B =
[[109 139 119 125 127 118 124 116 143 133]
 [145 133 138 130 130 139 129 137 139 121]
 [116 116 133 151 150 125 114 134 120 143]
 [122 107 129 131 124 125 127 125 117 133]
 [ 98 125 128 131 115 118 125 124 117 138]]
Rows and columns are counted from 0.
(0, 0) -> 109
(3, 9) -> 133
(4, 8) -> 117
(1, 2) -> 138
(0, 3) -> 125
(3, 3) -> 131
(2, 8) -> 120
(4, 4) -> 115
(4, 0) -> 98
(3, 1) -> 107
(0, 8) -> 143
(3, 2) -> 129
(4, 2) -> 128
(2, 3) -> 151
(0, 6) -> 124
(0, 5) -> 118
(1, 3) -> 130
(0, 1) -> 139
(1, 9) -> 121

arr =
[[143 138 130 122 128 142 125 127 128 115 122 128 123]
 [120 128 128 119 123 122 121 131 126 123 121 123 144]
 [133 128 133 132 121 127 114 136 137 122 123 128 125]
 [134 134 116 125 122 127 145 130 135 152 119 139 126]
 [122 130 122 125 121 125 121 118 123 130 122 121 144]
 [127 127 132 128 143 111 122 134 129 129 122 139 127]
 [133 129 139 152 125 114 128 122 121 123 150 121 124]
 [130 143 122 129 128 126 126 134 140 128 119 140 134]
 [132 125 114 132 122 127 124 136 122 129 123 116 121]]
arr[0,0]	143
arr[7,3]	129
arr[6,2]	139
arr[2,11]	128
arr[1,9]	123
arr[5,7]	134
arr[:, 0]	[143, 120, 133, 134, 122, 127, 133, 130, 132]
arr[4]	[122, 130, 122, 125, 121, 125, 121, 118, 123, 130, 122, 121, 144]
arr[8,12]	121
arr[7]	[130, 143, 122, 129, 128, 126, 126, 134, 140, 128, 119, 140, 134]
arr[7,12]	134
arr[:, 12]	[123, 144, 125, 126, 144, 127, 124, 134, 121]
arr[5]	[127, 127, 132, 128, 143, 111, 122, 134, 129, 129, 122, 139, 127]
arr[1,3]	119
arr[4,0]	122
arr[2,1]	128
arr[3,2]	116
arr[0,1]	138
arr[8,5]	127
arr[3,9]	152
arr[7,8]	140
arr[6,3]	152
arr[0,5]	142
arr[:, 4]	[128, 123, 121, 122, 121, 143, 125, 128, 122]
arr[3,3]	125
arr[6,9]	123
arr[1,11]	123
arr[8,3]	132
arr[4,2]	122
arr[6]	[133, 129, 139, 152, 125, 114, 128, 122, 121, 123, 150, 121, 124]
arr[2,10]	123
arr[3,8]	135
arr[7,5]	126

a =
[[131, 151, 147, 143],
 [129, 149, 153, 143],
 [132, 146, 150, 147],
 [124, 151, 152, 148],
 [120, 147, 146, 150],
 [124, 147, 128, 150],
 [136, 145, 145, 128],
 [129, 142, 141, 154],
 [119, 147, 144, 149],
 [129, 157, 153, 144],
 [130, 150, 144, 154],
 [124, 145, 147, 149],
 [121, 151, 143, 153],
 [134, 145, 153, 142]]
a[0][0] => 131
a[5][3] => 150
a[:, 1] => [151, 149, 146, 151, 147, 147, 145, 142, 147, 157, 150, 145, 151, 145]
a[8] => [119, 147, 144, 149]
a[9][0] => 129
a[8][2] => 144
a[11] => [124, 145, 147, 149]
a[1][1] => 149
a[12][3] => 153
a[:, 3] => [143, 143, 147, 148, 150, 150, 128, 154, 149, 144, 154, 149, 153, 142]
a[:, 0] => [131, 129, 132, 124, 120, 124, 136, 129, 119, 129, 130, 124, 121, 134]
a[13][0] => 134
a[12][2] => 143
a[5][2] => 128
a[1][3] => 143
a[8][3] => 149
a[12][1] => 151
a[:, 2] => [147, 153, 150, 152, 146, 128, 145, 141, 144, 153, 144, 147, 143, 153]
a[11][3] => 149
a[9][2] => 153
a[2][0] => 132
a[10] => [130, 150, 144, 154]
a[4][2] => 146
a[9][3] => 144
a[5][0] => 124
a[3][1] => 151

W = ((143, 141, 125, 122, 153, 110, 114, 122, 135, 114, 136, 148, 115, 133), (121, 115, 149, 125, 146, 118, 140, 115, 114, 137, 114, 133, 145, 118), (145, 154, 108, 119, 145, 120, 150, 119, 139, 124, 123, 116, 146, 114), (106, 148, 148, 124, 128, 114, 112, 110, 152, 117, 120, 119, 129, 127), (109, 144, 127, 115, 118, 123, 145, 123, 135, 146, 132, 143, 103, 124), (130, 129, 127, 122, 150, 131, 107, 136, 138, 148, 123, 114, 129, 117), (130, 134, 131, 108, 122, 149, 146, 111, 137, 112, 137, 118, 122, 139), (134, 127, 114, 122, 122, 120, 124, 129, 125, 143, 154, 132, 144, 150), (148, 140, 136, 109, 116, 105, 129, 122, 125, 142, 112, 141, 131, 127))
Rows and columns are counted from 0.
row 0 col 0	143
row 4 col 4	118
row 2 col 9	124
row 4 col 10	132
row 7 col 6	124
row 0 col 11	148
row 6 col 9	112
row 5 col 6	107
row 0 col 12	115
row 7 col 10	154
row 3 col 0	106
row 1 col 1	115
row 2 col 13	114
row 0 col 2	125
row 4 col 11	143
row 3 col 9	117
row 0 col 13	133
row 8 col 2	136
row 3 col 2	148
row 8 col 9	142
row 1 col 4	146
row 7 col 7	129
row 4 col 1	144
row 5 col 8	138
row 8 col 1	140
row 2 col 3	119
row 4 col 9	146
row 3 col 11	119
row 8 col 5	105
row 0 col 6	114
row 3 col 13	127
row 1 col 10	114
row 2 col 2	108
row 4 col 3	115

X =
[[123 133 122 127 129 122 125 136 122 129 127 129]
 [123 133 128 126 130 129 135 138 127 125 136 128]
 [132 126 121 123 129 127 129 108 124 130 124 131]
 [128 134 130 131 132 132 121 113 131 129 128 126]
 [126 127 126 128 123 123 125 124 122 127 126 126]
 [133 123 123 126 125 129 133 130 129 131 135 129]
 [125 139 127 130 129 134 129 117 124 126 122 127]
 [132 128 132 126 133 130 134 128 129 129 122 130]
 [127 126 125 137 122 123 135 150 128 128 123 128]
 [130 129 122 127 124 132 122 130 135 125 133 129]
 [132 130 137 131 123 129 125 136 125 128 133 128]
 [124 132 128 125 127 121 129 139 122 127 124 128]
 [131 124 128 127 128 129 126 114 130 130 124 128]
 [138 133 127 127 125 128 125 128 129 128 124 128]]
Rows and columns are counted from 0.
row 0 col 0 = 123
row 6 col 8 = 124
row 1 col 10 = 136
row 0 col 2 = 122
row 4 col 4 = 123
row 13 col 10 = 124
row 1 col 0 = 123
row 7 col 10 = 122
row 0 col 10 = 127
row 0 col 3 = 127
row 13 col 5 = 128
row 7 col 11 = 130
row 1 col 6 = 135
row 1 col 3 = 126
row 9 col 1 = 129
row 6 col 5 = 134
row 12 col 9 = 130
row 11 col 11 = 128
row 5 col 11 = 129
row 10 col 4 = 123
row 9 col 8 = 135
row 12 col 6 = 126
row 3 col 9 = 129
row 13 col 0 = 138
row 2 col 2 = 121
row 3 col 4 = 132
row 12 col 3 = 127
row 8 col 0 = 127
row 5 col 1 = 123
row 8 col 5 = 123
row 5 col 2 = 123
